Each run below is a few steps of one of 7 hidden systems, one row a step.
limen, path 1:
[[ -1  60  22 -39  19 -56  34  18 -29 -35 -20  24 -19 -17  25 -28 -37  15
  -16   6]
 [  8  58  17  26 -41  30 -40 -12  10  11  -8 -12  42 -40   8 -22 -30 -52
  -16 -12]
 [-15  -9 -60  43  -9  -7 -45 -42 -10 -13  44  13 -17  27 -19 -27  33   0
  -45   7]
 [-46 -10   6  -1  17 -46  43 -11 -27   4  24  63  23   1  26  31 -16  32
   -9 -39]
 [-14 -31  38  41 -18  25 -25  48  11  29  -6  -7  48  -6  -5  55 -19 -39
   14  -5]
 [ 30 -64 -10   8   6   3 -43   4  24  13   6  -5 -63  13  -8  21  23  33
  -15  45]
 [  4   5  22 -47  28   0  59  -4  -1  46 -36  22 -18 -13  34  -3  22  55
   33 -11]
 [ 21  13 -11  -8  -8  38  19  21  29  -9 -35 -46  17  -3 -21   2  15 -64
   55 -27]
 [ 37  -5 -25 -16 -21 -18   9  -9   2 -64  40 -50 -45  29 -21 -23  -2   7
   -8  34]
 [-30  49  27 -24   6  -7  42   4 -36 -26 -21  15  19 -10  31 -56 -49  33
  -22  10]]
sipa, path 2 (10 x 20):
[[  2  38 -25  22  16 -20 -37  26  -7 -50  16  13 -61   3 -33 -21 -36 -42
  -15   4]
 [ -2  33  -8  34 -55  12  33 -10 -12  -6  39  43  15  -6   2  16 -49  28
   -3 -51]
 [-11  -6 -70  40 -16  33   6  27  -7 -18 -48  14  13  32 -25 -23  39  21
  -23   5]
 [-41 -54 -22  12  32  19 -33 -42  -7   0  49  15  34  23 -31  28   0 -23
    0 -38]
 [ -4 -25  32 -22  28  24   3  28 -29  46 -35  33  42   0   4  39   6  62
    3   7]
 [ 26 -11  -1 -27  23  18 -70 -21  35   8 -55 -18  20 -36 -10  11  24 -44
  -13  21]
 [ 25  11  48 -34  -6  12  -1 -51  -2  52  51 -45  12 -13  25 -12  14   8
   27   2]
 [ 14  40  12 -54  34 -40  30  19 -19 -29 -38 -31  -8   4  12 -45  14   4
    1  42]
 [  0  15  32  17 -28 -60  -6   1  14 -41  45 -34  10 -12  21  12 -33 -72
   -7   1]
 [  6  23  10  35 -43 -32  16  36 -20  18  28  19 -50  13  30 -15  -1  57
  -24  30]]
Ruka, path 3 (10 x 20):
[[-40 -18  13 -12  20  42  64  18   8  10 -31   5  17   2  11  -2 -30  -3
   56 -49]
 [  7 -27 -27  26  24  32 -50  46   1 -11   0 -18 -19  28 -59  16  15 -42
   13  13]
 [ 33  28   0 -31  15 -26 -10  -4 -30 -39  29  47 -37 -12 -20  21 -52  45
  -24  -6]
 [  5  46  15 -30  -5  63  22   2 -16   5 -43 -11  58 -23   1 -30 -25   7
   17 -18]
 [  0  -1 -36   2  20  25 -52 -43   1   5  38 -33  -2  15 -39 -26  39 -51
    6  -2]
 [ 12  29  24 -26   8 -70  18  -5 -53   0  75  14   2  15   5  24   1  28
   -9   1]
 [ -3  22  35  -3 -24 -10  -6  10   2   5 -51  -9  87 -35  30  10  -6 -26
  -21  10]
 [ 18 -38  -9  20 -31  22 -55 -65  47  30  25 -28 -18 -17   6  -2  27 -15
  -10  10]
 [-17  -7  20 -12  15 -50  38   1 -24  29  18   3 -33  21  39 -24  33  61
   -5  35]
 [-30   2  12  13   9 -36  28  35  32   0 -67  11  17 -20  35  23   5 -58
   18 -25]]
kase, path 4, 10 rows:
[[ 24  13   4 -12  -1  48  16  42  29   1 -74  14 -29 -27  -8  11 -38  11
   32 -13]
 [ 22  -8 -34 -10   4  82  -1  22  -1 -11 -15 -18 -33  27 -50 -27  -5  36
   22   8]
 [ 16  -3   4 -59  42   8  14   4 -32 -59  25 -15 -14  20 -40  -5 -49  23
   10   8]
 [ 13  27  51 -30  -6  30   9  24 -51  -4  32 -25  64   8 -14   5 -48  15
   10  17]
 [  2  41 -13   3   1  19 -55  -6 -52  -6   6  11  71   1 -31 -18  -5   2
  -49  15]
 [ 30  60  -3 -44  15 -31 -23 -58 -31  23  23  18  17 -26   5 -13  35  19
  -20  -6]
 [-16  27   1   4  12 -47  20  -6 -36  52  36 -12  21  30  19 -14  76  -8
   15   4]
 [-12 -13 -16  26  -9 -63 -11 -20  14 -11  34 -16  22  10   6  32  45 -74
   -6 -13]
 [  1 -42  20  28 -48 -47  -7 -33  44  18   5   0   4 -25  53  36  18   0
  -26   9]
 [-53 -34  -6  35   8  -8  11   1  44  28 -67  20 -14 -14  51 -21  15 -12
  -10  -2]]
pez, path 5:
[[-27 -24 -11  -3  24 -28  58  56   0 -24 -68  26  -2  17  13  16   7  26
    6   2]
 [ 20   4  25   0 -38  12  30 -23  35  -6  48 -34  -9 -16   6  20 -36 -43
   50 -45]
 [ 18 -29 -20  22 -18  52 -45   7 -11   4  18  -3 -26  26 -33 -15  -7  58
  -33  43]
 [-45   4   4 -32  56 -27  37  13  -5 -48 -50  14 -14  -7  16 -31 -43  -5
   -3  -2]
 [ 32  72  23   2 -28  25   7   8 -20  34  46 -15  15 -12 -13  -5 -13 -24
   43 -34]
 [ 27  -9 -60  17 -19  28 -55 -14   7 -21 -38  26   0  -5 -28   5  21  28
  -53  15]
 [-45   0  30 -28  22 -68  32 -28 -20 -28   9  17  32 -11  44  -6 -24   1
  -26  -5]
 [ -1  11  17  13  -2  59 -15  13 -16  58  12 -22  62   9 -20  11  28 -23
   40 -19]
 [ 27 -34 -34   1  26 -30 -66 -15  30 -15 -18  20 -48 -18 -21  35  26 -15
  -30  19]
 [ -1   3  48 -28  -3 -63  56  24 -22  16   5   1   6   4  51  14   6  43
   -1  22]]
rubi, path 6 (10 x 20):
[[-22  32  26   6  31  -8 -14  57 -64  26 -18  34  11  12   7 -27 -11  44
  -29  37]
 [ 11  35 -49   4   4 -14  -5   0  18  -7 -70  61 -16 -33  -2  17  19  -6
  -15 -35]
 [ 33 -28 -45   4 -23  21  23 -10  -5  17  34   7 -13  32 -32  42  53  48
   28 -22]
 [-47 -81   7 -14  55  -3  17   0   8 -35  14  -4  -1  28 -14  26 -28 -19
   21  -9]
 [ -5  -1  43  41 -29  47 -22  29  35  25   7 -15 -21 -21  11  -5 -64 -42
   23  -7]
 [ 37  34  17 -34  29  44 -61  11 -39   5  -8 -13   6 -12 -32 -32 -10  23
  -25  46]
 [ 23  41 -13 -61  21 -34   6 -69  18 -10 -16  20 -11 -46  13  -3  12 -17
    3 -32]
 [ 19  15  -8 -10 -42   1  62 -12 -10   3  37 -49  38  30   3  -2  46   3
   40 -17]
 [-41 -33   1  13   0 -42  -1   7 -16 -64  27 -17  42  26   0   4 -26 -37
  -35  18]
 [-12   5  53  44 -46 -17 -17  16  13  37   3  23   7 -33  53   9 -37  11
  -29  14]]
kase, path 7 (10 x 20):
[[-12 -32   8  -9   1  45   5 -39 -32   2  74 -27  49  31 -25  -3 -12  24
   13  -7]
 [-25  -1  31 -11  46 -38 -45   8 -45  -3  23  37  46  -5  -8  34 -32  -6
  -37  11]
 [ 41  60  26  -8 -16  -5 -34   3  -8  52 -30   5  42 -41  14  20  33 -11
   -5   4]
 [  6   4 -48   8   4  -7 -23 -30  -4  26 -12 -16  -4  19  -2 -34  94   3
  -15  27]
 [-13 -20   1 -29  27 -71  22 -47  21 -20  38 -34 -38   2  25  -7  26 -38
   19  -5]
 [-25 -29  51  48 -42 -26  16  33  16  22  32 -32   9  12  43  13 -22 -27
   11  13]
 [-23  -6 -24  55 -33  -4 -32  10  37 -29 -50  30   7 -26  16  -2 -29 -33
  -48  -2]
 [ 21  16 -19  -7 -20  21  10 -36  41  20 -34  36 -57 -40  22 -17 -12  39
    3 -25]
 [-33  -9 -23  12  32  19  55  42 -11   9  -6  14 -56  43 -12 -28  12  24
   43 -16]
 [ 19 -19 -11  -8   5   8  14  35   8 -57  22 -13 -11  15 -50  50 -39 -40
   37 -30]]
limen, path 8 (10 x 20):
[[-33 -61   8  -4  15  -6   5 -45   4  50   3  27  43  -2  28  41  38  35
   -8 -15]
 [-24 -65  20   1  38  -8  10  28  18  34 -12 -23  13  21   4  43  38 -35
   46  -2]
 [ 43 -33  33 -24   6 -38   9  36  31  -3  -7 -38 -57   1   8  34  19  -3
   30  36]
 [ 35  32  20 -26 -23   0  34  22  20  15 -53 -32 -31 -21  40 -38  16  24
   14  32]
 [  5  39 -31  -2 -19  30  22 -27  38 -17 -30 -29 -28 -17   7 -68   3 -37
   23 -20]
 [  1  43 -35  14 -29  -8  37 -20 -19 -41  61 -16 -21  22 -16 -43 -18 -18
   12 -30]
 [-25  39  -7  36 -24 -11  14  39 -40 -45  15  32  26   9  -9 -12 -64   4
  -33 -10]
 [-10  -8   8  37 -20  40 -62  -6  -5   6  15  37  18 -22 -11  11 -67   5
  -43  -6]
 [-16 -24 -16  16  27  34 -52 -19 -27  60  24  52   1  12 -21  17  24  43
  -20  -6]
 [  0 -30 -14 -23  48 -11   7   3  -9  26 -18  45  23   1 -18  72  39  19
   21 -31]]
fufu, path 9 (10 x 20):
[[ 26  51 -17 -12 -23  14 -26 -50   2  15 -13  22  62 -44  -4  15  15 -14
  -18 -36]
 [ 25 -40 -38 -17 -14  -5  -5 -41   2 -10  11 -38  43  27 -14  25  75   9
   -8  14]
 [-33 -36   1  -8  43 -49  17  50 -12 -34 -42  -8  27  26  -1  24  20 -34
    0  21]
 [-20 -17  62  29  -5 -28 -26  27  24  15  15  -5   2 -26  28  36 -47 -57
    7  -1]
 [  8  13  14  33 -41 -17 -41 -30  29  33 -10  -1 -29 -35  46 -37  13   7
  -41  39]
 [-23  -5 -42 -22  17 -25  35 -75  28 -20  -4   6 -41  -7  30 -47  26   0
    2 -25]
 [ -7 -11  -7   4  13  -4  63  35   2  20  28 -23 -50  45  -3   3  30  -3
   72 -22]
 [  2  33 -15  51 -30  -4   9  75 -18 -27   2  37 -38  16 -19   6 -43   5
   -8  -7]
 [ -1  -9  15   1 -40  38   7 -28  -1 -10  22  27   8 -21  11  -1 -78  60
  -27 -13]
 [-16  -8 -14 -18  28  77 -14 -31 -19  39 -18  -3  19   8 -10 -47  22  50
   -2  10]]
pez, path 10:
[[ 10  34  12  12 -56   5  16 -25  10  -1  -6  42  25 -45  27  14 -54  26
  -21 -32]
 [-28 -23 -21  -7   8  56 -16 -75 -14  20  22  21  45  -5 -11 -25  -6  37
  -18 -25]
 [-34 -10 -14 -23  82 -21 -26  -4 -43  -7  19  35  17  21 -39  21   8 -18
   -1 -15]
 [ 41  17  29 -26  16 -26  -8  50 -17   9 -15  16  30 -13 -15  78   5 -18
   21  -6]
 [ 63 -29  15 -37 -34   8 -19 -39  38  -3 -17 -30  18 -35   6  45  13  20
  -11  23]
 [ -8 -38   5 -40  20 -13   7 -49 -11 -11  21 -56   6  22  17 -44  31  27
  -11  47]
 [-17  14  -6   7  32 -13  15  48 -17  -5  -8 -52   4  38 -10 -38  40 -58
   31  20]
 [ 36  39  -1  44 -43 -29 -24  45  36  -6 -11 -14 -41 -18   6   9   9 -53
   -2  15]
 [ -2  -3   6  39 -62  -8   9 -16  27  14 -17  13 -17 -20  59 -27  -7  40
  -43  19]
 [-67 -19 -23  22  10  24  34 -46  11  28   6  10  -4  11  24 -56   5   3
   13 -36]]
Ruka, path 11:
[[ 15   1   2  35 -58  19 -21 -14   0 -20  74 -35  37  15 -25  19 -25 -35
   -2 -15]
 [-29  -7  15  13  -6  -4 -35 -20 -48   3  28  16  42   5  10 -26 -16  48
  -65  42]
 [-34  13  19  14  17   3 -13 -32   3  70 -14  50  28 -35  36   8  10  -4
    0 -36]
 [ 33  -9 -26  16 -19  -5  -9  10   6  51 -13  -3   2  17  -7  34  99  10
   15   4]
 [ 15 -36 -22 -40  15 -70  30 -26  16 -46 -21  10  -8  -1  13  38  33  19
  -19  10]
 [  3 -49  53 -32   0  17  44  13  34  -6 -21 -35  10 -15  22  24 -41  -4
   40  -4]
 [  2 -24  18  16  23  25 -50  41  17   2 -16 -40 -53   7 -13 -34  -9 -25
   -2  61]
 [  9  55   3   3  10 -30   5  13  -3 -10  14  36 -89 -22  11 -26 -42   3
    1 -11]
 [  1  64 -25  22 -49  25  53  35  -9 -19 -27 -10  22   7  -1 -37  -8 -13
   18 -27]
 [-30 -20 -61  31 -12  18 -13 -39   4 -47  36 -10  16  29 -31 -19   2 -36
  -21 -21]]
sipa, path 12, 10 rows:
[[-40  17  27   5   7 -20  32 -16  38  -9 -13 -21  -4 -25  44 -42 -36 -67
   24 -26]
 [ 27  42  15  31 -19 -17  19  74 -16  21  30 -14 -51  24 -13   6  11 -10
   38   7]
 [ 32  15 -46 -16 -11 -20  -7 -16   4 -71  14  33 -50  -8 -26  13 -36  16
  -25 -14]
 [-35 -24 -14  45 -65  36  46 -10  22 -17  -6   5  35   7  23 -14 -32  20
  -12 -30]
 [-41 -31 -33  48  33  41 -30  44 -17  18  -6   4 -17  45 -35 -26  24  -2
    1  17]
 [ -9  -6   3 -27  52  16 -29 -22 -18   8  24  51  19 -16 -35  49 -37   2
   10 -45]
 [ 37   7   9 -15 -32  43   6  23   7  24 -68   1  63 -25   2  31  17  33
    2   4]
 [ 23 -19 -18 -16   6  31 -54 -49  16   2  13 -62  11   8 -19 -31  45 -27
   -9  34]
 [-21   7  53 -57  38 -15  31 -29 -40  15  48 -19  27   8  23 -21 -20  22
   12   7]
 [  6  39  33 -12  11 -52  -4  66 -13 -18 -56  -9  21 -12  21   2   0 -31
  -15  37]]
fufu, path 13:
[[ 13  49 -19   4 -15  12   9  26 -26   1 -46  34  79 -11 -12  26  16  -3
   -9 -31]
 [ 10 -57 -17  12 -29  19 -35 -33   9 -15  34 -13  65  13 -24  58   8 -13
  -18  -6]
 [-14 -51  16 -17  36 -26 -27  23  -6   3 -50  -7  26  10  12  10  30  13
  -34  57]
 [-24 -13  26  -9  38 -22 -21  -9  43   9 -33   1   5 -42  23  17 -15 -82
   16 -23]
 [ 42  -5  19  20 -41 -26 -27 -10  45  28  16 -41 -52 -18  29   0  34 -27
    3  32]
 [-12  19 -31  -1 -11 -55  44 -12  19 -57 -27  -8 -44   0  32 -52   4  -5
  -21  10]
 [-36 -14  23   5   2  -5  64  -9   5   1  57 -21 -30  27  20 -23 -31  -9
   47 -30]
 [-14  39   0  51 -10  10  -4  56 -39  41  24  26 -47  27  -4 -36  -3  29
   -4  10]
 [  3  26 -30  -2  -9  13   7 -31 -13 -11  12  76  -5 -22 -11  14 -42  47
  -19 -52]
 [ 19 -28 -17 -13 -18  71  23 -14  -3  37  -9  -2  33  14 -14  15  28  64
   28 -12]]
rubi, path 14:
[[ 17  35  10 -14  -4 -89   7   2  23 -19 -36  20 -25 -36  40  10  13 -24
  -22   6]
 [ 26  -8 -24  14 -61   5  46  10   6  11 -19 -22   6  23  23  -9  58  53
   -4  26]
 [-56 -53 -44  22  25 -32   8 -15  -3 -36   6  18 -28  37   4 -23  12   3
  -33   9]
 [-24   5  27  46 -12 -14  30  42  11  39  11  36 -61   1  29   7 -34  13
   23 -21]
 [ 11   4 -23   0  18  54  -9  68 -26 -11 -59  18  -2  14 -40  -7 -13  35
   -1  18]
 [ 17  -5 -45  -9  10  21 -30 -49  33 -21   1  43 -49 -26 -31  20 -22   5
   -4 -40]
 [ 10 -14  22 -39  16  43  43 -12 -15  33  42 -14   1  16 -18  13  -6  34
   62 -30]
 [-26  -3  -2 -11  32  27   2   6   3 -51  -7 -30  43   4 -30  -9 -44 -70
   20 -18]
 [ 40  33  39  15 -49  11 -45 -14   4   2  53 -12  13 -30  -2  16 -52 -23
  -11  -3]
 [ 10  14  37 -58  29   0 -12 -23 -36  15 -17 -11  72 -15   8 -10  10  32
  -27  33]]

Which system made each of these runs?
path 15 (2 x 20):
[[ 30  27  17  -3  -7  31 -14  41 -60  25  25  16  37  18 -27  21 -11  64
  -10  19]
 [ -2  26 -22 -35  38   9 -45 -49  -9  -1 -50  28  44 -35  -9 -12  16  -9
  -32 -10]]
 : Ruka
path 16:
[[ 63  -4  -3 -34 -18  38 -32 -33  15  12 -26 -22 -18 -24  -7 -11  23  55
  -18  41]
 [-29   4   6 -37  19  20  17 -64   8 -21   3 -48  27  -8  18 -68  -7 -28
    8  -3]]
 : sipa
path 17, 2 rows:
[[ -6  -6 -35 -12  14 -27 -22 -16   5 -38 -64  19  -1 -14   8 -26  22  20
  -64  35]
 [  2  27  25 -33  11  19  36 -49  27  30  10 -30 -31 -24  28 -45  -5 -12
   51 -29]]
 : kase
path 18 (2 x 20):
[[-19  15  46 -32   5   9  69  20 -31   0   8 -25  11  15  26 -39 -38  38
   25  10]
 [-28  30 -14  39   0  37 -26  24 -32 -20  31   2  42  19 -43 -15 -38 -50
   -3 -22]]
 : kase
path 19 (2 x 20):
[[  8  38 -13  18   3  20 -42  21 -49  14  23 -23   0  33 -24 -55  32  14
  -22  50]
 [-27  37  -8 -23  31 -39  -8 -44 -45 -27  36  35  43  -4  -5  -1 -22 -12
  -30 -27]]
 : sipa
path 20:
[[-19 -13   8  68 -23 -11 -13  45  20  -5  36  -8 -52  15   1   6 -40 -47
    9  -1]
 [  7  22 -22  19  -2  19  -6  13 -12   7  16  63 -67  -4 -17  -3 -37  56
   -4 -23]]
 : sipa
path 21, 2 rows:
[[  0 -23  23 -19  18 -68  49  51 -13 -40  20 -21 -14  32   2  37  -7 -10
   23  14]
 [ -4 -35  11  33 -57  23  12  22  47 -35 -45 -16   2 -16  25  -3 -48  -1
  -21  19]]
 : rubi
path 22 (2 x 20):
[[ -2 -37  -6 -45   9 -10  -7 -71  15  -8 -18 -28  61 -13  18  -2  46   3
  -24  17]
 [-10 -49  55 -23  24 -31   2 -27  21  48  38 -31 -11  -4  31  24  19 -11
   30  14]]
 : Ruka
path 23 (2 x 20):
[[-14  20 -13  25  14  -5  29  94 -46  -4 -23  31  -2  36 -24  13  -1  24
   10  -1]
 [ 47 -14   7 -11 -26  28 -27  -4  42 -25 -22  16 -14 -47 -16  50 -56   6
   -4 -15]]
 : limen
path 24:
[[-17 -15 -12  26  -7  -7 -28 -42 -16 -29  90 -22  -4  29 -24 -13 -23 -26
  -13  -3]
 [ -4  14  46  -2 -18 -72   8  11 -22 -11   9  39  17 -24  40  33 -37  24
  -37   6]]
 : kase
path 25 (2 x 20):
[[-62 -12   6   8  30 -73  34   6   4   2 -21   1  -8  10  51 -32  27 -28
   -7   7]
 [  1 -23  11  57 -49 -24  17  42  42   6   6   4 -16  -3  20  57 -11 -44
   24 -23]]
 : Ruka
path 26, 2 rows:
[[ -9  32  35 -16   5  12 -18  -4 -33  30 -44   7  70 -26  32 -28   1  32
  -38  32]
 [  2   0 -14   7  10   3 -34 -62  40  54  -1  -4 -10 -27  12   2  57 -45
   19 -26]]
 : Ruka
path 27:
[[ 21 -46 -25  -5  -7 -29  22  20  20  -5 -36  21  22   7  -7  85  50  10
    8 -18]
 [ 19 -72  31 -22 -29  15  32  -5  36  -6 -10 -51  16   4  18  33   3  23
   17  30]]
 : limen
path 28:
[[-44 -31 -23  41 -21  -6  32  30 -20 -45  11   6  59  41 -13  22 -16 -14
  -15 -20]
 [-22 -29  27  55 -19   0 -48  18   6  22  15  45  12 -15  10  42 -50   8
  -36   0]]
 : rubi
